Small tables with named rows and columns. After each table, cells are looked up by row and column.

Table Vul
,Pevigok,Saka,Netu,Nukogu,Dudag
Zarekel,1391,3190,5397,1352,1879
Sev,7282,7719,555,933,1239
Bol,5774,48,6817,4821,7183
Beb,3770,1778,8763,6553,1273
Vuk,731,1534,24,7182,3054
Mivuni,3251,7453,6499,2202,7331
Pibuv,7220,5542,1004,7769,5254
Fute,8601,678,5840,3385,3181
Lezu,8024,989,3848,1248,7162
Ran,8535,6664,1220,8585,1609
Tuderul,716,5164,5682,5063,4330

Pevigok of Lezu: 8024
Pevigok of Tuderul: 716
Saka of Zarekel: 3190
Netu of Zarekel: 5397
Netu of Mivuni: 6499
Dudag of Tuderul: 4330
Dudag of Beb: 1273
Netu of Sev: 555
Dudag of Bol: 7183
Dudag of Lezu: 7162
Nukogu of Fute: 3385
Dudag of Sev: 1239
Nukogu of Ran: 8585
Pevigok of Sev: 7282
Netu of Fute: 5840
Saka of Beb: 1778
Saka of Mivuni: 7453
Which row has the largest Dudag? Mivuni

Sudidef
         Pavusa     Miv    Fiza  Famovar
Loz       46.54   -3.51    1.23   -72.64
Namosan  -66.84  -24.06  -31.51   -92.81
Tusa      26.65   -5.97   -4.77    54.65

Loz, Miv: -3.51
Tusa, Pavusa: 26.65
Namosan, Fiza: -31.51
Tusa, Fiza: -4.77
Namosan, Miv: -24.06
Loz, Pavusa: 46.54
Loz, Famovar: -72.64
Loz, Fiza: 1.23
Tusa, Famovar: 54.65
Namosan, Famovar: -92.81
Tusa, Miv: -5.97
Namosan, Pavusa: -66.84
Which row has the largest Famovar? Tusa

Folumi:
        Direne  Vipor   Salep    Seki
Kivos    64466  28723  -74838   28442
Lobet    36322  19180  -58296    4479
Bevi     26734  30867  -40076  -12897
Munaso   74593  35928  -14489   15737
Mepigo  -17370  15641   76651   21471

Direne of Bevi is 26734
Salep of Lobet is -58296
Salep of Kivos is -74838
Seki of Lobet is 4479
Vipor of Bevi is 30867
Seki of Munaso is 15737
Salep of Mepigo is 76651
Vipor of Lobet is 19180
Direne of Mepigo is -17370
Vipor of Kivos is 28723
Salep of Bevi is -40076

Zanoz:
         Puv  Siladud  Finup
Nelu     190       77    111
Kopilu   197       92    204
Tufonab  158       77    212
Zuti     151       44    111
Romipug  176       95    111
Zirol    166       74    186
Lom      215      104    105
Taso     186       95    151
Funopun  202       77     83
Mev      162       50    111
Sevu     176       77    110
Daragin  176       55    104

Lom, Finup -> 105
Nelu, Puv -> 190
Kopilu, Siladud -> 92
Funopun, Puv -> 202
Funopun, Siladud -> 77
Taso, Finup -> 151
Daragin, Puv -> 176
Mev, Puv -> 162
Romipug, Siladud -> 95
Tufonab, Siladud -> 77
Row with the largest Siladud: Lom

Tata:
fields: Mazoz, Tabuzog, Manoti
Komegig: [6.232, 4.259, 5.327]
Lopar: [1.597, 7.785, 3.122]
Lagaf: [4.987, 2.184, 4.103]

What is the Mazoz of Lopar in Tata? 1.597
What is the Manoti of Lagaf in Tata? 4.103
What is the Tabuzog of Lopar in Tata? 7.785
What is the Mazoz of Komegig in Tata? 6.232
What is the Tabuzog of Lagaf in Tata? 2.184
What is the Mazoz of Lagaf in Tata? 4.987
What is the Tabuzog of Komegig in Tata? 4.259
What is the Manoti of Lopar in Tata? 3.122
Which row has the largest Tabuzog? Lopar

Table Sog
        Farunir  Gonoru  Gez  Labale
Zaz          63      63   46      68
Mobi         60      60   39      46
Ter          75      62   57      32
Lapapi       93      51   22      48

Ter, Gez -> 57
Ter, Labale -> 32
Lapapi, Labale -> 48
Mobi, Farunir -> 60
Ter, Gonoru -> 62
Lapapi, Gonoru -> 51
Lapapi, Farunir -> 93
Mobi, Gonoru -> 60
Zaz, Gez -> 46
Zaz, Labale -> 68
Lapapi, Gez -> 22
Mobi, Gez -> 39
Row with the largest Gonoru: Zaz

Kot:
         Takitak  Vab  Ror  Bizimo  Piv  Dun  Vir  Lorura
Leze         123  137  125      92  166  112  101     135
Bofemi       119   84  117     173   63  152  140     123
Fot          160  113  175     120  135  118  106     112
Nik          119   78  121     178   46  153  142     123
Fop          121  188   96     123  165  140  187     134
Zubitan      135  202  115     110  189  137  183     119
Vivev        129  207  105     113  187  141  193     125
Pupiri       136  103  133     157   90  139  131     107
Nin          116   76  118     185   39  155  148     125
Sur          145  128  155      96  159  108   91     120
Daloveg      133  225  113     116  185  150  199     120
Pagizi       138  132  148     113  147  125  112     125
Pur          160  115  177     113  139  114   96     111
Fulom        136  104  132     156   91  138  131     107

Vivev, Bizimo: 113
Sur, Vab: 128
Pupiri, Ror: 133
Zubitan, Piv: 189
Bofemi, Bizimo: 173
Fulom, Dun: 138
Sur, Bizimo: 96
Nik, Dun: 153
Pupiri, Dun: 139
Fop, Vab: 188
Pur, Takitak: 160
Fot, Vab: 113
Daloveg, Vir: 199
Fulom, Vir: 131
Nin, Vir: 148
Bofemi, Vir: 140
Fop, Dun: 140

Gusazos:
	Gomopa	Lam	Bami	Teg	Pob	Lig
Tubekup	55638	38163	53494	39327	69125	39992
Gibi	59538	36114	63710	61682	32886	51054
Vezuv	40671	40551	38074	60187	23473	50921
Bamuge	57075	57362	57466	39772	79132	49070
Toz	42450	28279	36972	55370	26626	41786
Zam	46335	33739	42240	48590	43336	42639
Goduk	62245	63088	62749	41269	82192	51393
Nos	45680	63722	44856	57097	45241	58364

What is the Lig of Tubekup in Gusazos?
39992
What is the Lig of Vezuv in Gusazos?
50921
What is the Teg of Nos in Gusazos?
57097
What is the Pob of Nos in Gusazos?
45241
What is the Teg of Vezuv in Gusazos?
60187
What is the Gomopa of Gibi in Gusazos?
59538
What is the Bami of Gibi in Gusazos?
63710
What is the Bami of Toz in Gusazos?
36972
What is the Lam of Vezuv in Gusazos?
40551
What is the Lam of Goduk in Gusazos?
63088

Kez =
|  | Lefop | Rov | Zazani |
|---|---|---|---|
| Fes | 0.800 | 0.231 | 0.325 |
| Mopuv | 0.865 | 0.169 | 0.196 |
| Kudabus | 0.430 | 0.537 | 0.288 |
| Bem | 0.167 | 0.754 | 0.249 |
| Voned | 0.742 | 0.283 | 0.403 |
| Sok | 0.852 | 0.213 | 0.787 |
| Gofur | 0.394 | 0.570 | 0.342 |
| Tol | 0.307 | 0.673 | 0.895 |
| Zamabo | 0.135 | 0.803 | 0.663 |
| Dib | 0.569 | 0.448 | 0.775 |
| Bupasor | 0.541 | 0.446 | 0.334 |
| Ketozuv | 0.667 | 0.367 | 0.789 |
| Lavus | 0.115 | 0.799 | 0.272 |
| Sed | 0.703 | 0.313 | 0.360 |

Zazani of Tol: 0.895
Rov of Bupasor: 0.446
Lefop of Lavus: 0.115
Lefop of Bem: 0.167
Lefop of Mopuv: 0.865
Rov of Dib: 0.448

Verili =
fields: Gedim, Tasener, Bura, Zolebeb, Fizonu, Koli, Kopa, Guperom, Dumuga, Bozad
Degedek: [74, 228, 245, 244, 187, 245, 131, 131, 130, 245]
Kof: [161, 47, 22, 17, 96, 24, 173, 163, 163, 22]
Popomat: [103, 201, 213, 212, 173, 212, 146, 142, 143, 212]

Degedek, Koli -> 245
Degedek, Kopa -> 131
Popomat, Zolebeb -> 212
Degedek, Bozad -> 245
Degedek, Zolebeb -> 244
Kof, Fizonu -> 96
Degedek, Dumuga -> 130
Popomat, Bozad -> 212
Kof, Tasener -> 47
Kof, Dumuga -> 163
Popomat, Fizonu -> 173
Degedek, Guperom -> 131
Degedek, Gedim -> 74
Kof, Bozad -> 22
Popomat, Gedim -> 103
Popomat, Guperom -> 142
Kof, Koli -> 24
Kof, Kopa -> 173
Popomat, Dumuga -> 143
Degedek, Tasener -> 228

Nis =
	Nipeze	Nad	Zivu	Pep	Nok	Mal	Forur	Mareg	Gufas
Rosaruz	16397	5216	-69580	62202	-42262	-33951	-15464	-50632	8777
Ravoro	-45852	-24827	-6514	-45354	-18453	-28946	1697	319	-13204
Remige	-21259	-16765	-14004	-19985	-9953	-5513	-11504	-25263	-21731
Fabop	26949	-44288	-49807	39147	-11769	-7535	22558	-37434	-18904
Peniba	-38460	-15413	-9151	-34568	-15933	-11062	-8896	-15610	-16088
Buto	-33583	-10981	9388	-59782	-16729	-6973	-53933	-10886	-30243
Lam	-14990	-40631	-14382	-17255	6995	-1364	23074	-19971	-29851
Mipo	-29862	-38653	15484	-66823	-4721	3513	-26086	-3357	-40014
Fupeb	2751	-24230	-7101	-20809	-2258	6063	-37157	-30123	-39424
Dida	7916	-16883	-35256	14732	-22102	-25018	-25452	-26440	-16049
Samo	-27204	-16321	-10051	-35377	-25947	-26607	-31511	-6879	-16663
Reb	-20448	-13682	-36227	2712	-27109	-33072	842	-17831	-2748

Pep of Lam: -17255
Nipeze of Reb: -20448
Forur of Peniba: -8896
Nok of Mipo: -4721
Mal of Buto: -6973
Zivu of Ravoro: -6514
Pep of Rosaruz: 62202
Mal of Samo: -26607
Forur of Samo: -31511
Nok of Rosaruz: -42262
Zivu of Dida: -35256

Fola
columns: Lated, Zubomaz, Fugigu, Gub, Fod, Dol, Zor, Vos, Giv, Lisevof
Dab: [38769, -76589, -11640, 5568, 46007, -48864, -55202, 5920, -45900, 55267]
Luba: [31407, 1262, 42652, -9481, 72367, 29304, -12733, -3261, 99398, -42984]
Bes: [-20985, 5931, 10092, -57025, 7814, 52197, 34828, 26495, -31611, 5745]
Nug: [-32991, 52416, 17457, 6295, 8884, -7499, -12074, 32458, 71123, 35960]

What is the Zor of Bes in Fola? 34828
What is the Dol of Luba in Fola? 29304
What is the Dol of Nug in Fola? -7499
What is the Fugigu of Bes in Fola? 10092
What is the Lated of Luba in Fola? 31407
What is the Gub of Dab in Fola? 5568
What is the Fod of Nug in Fola? 8884
What is the Zubomaz of Luba in Fola? 1262
What is the Zor of Luba in Fola? -12733
What is the Lated of Dab in Fola? 38769
What is the Giv of Nug in Fola? 71123
What is the Vos of Dab in Fola? 5920

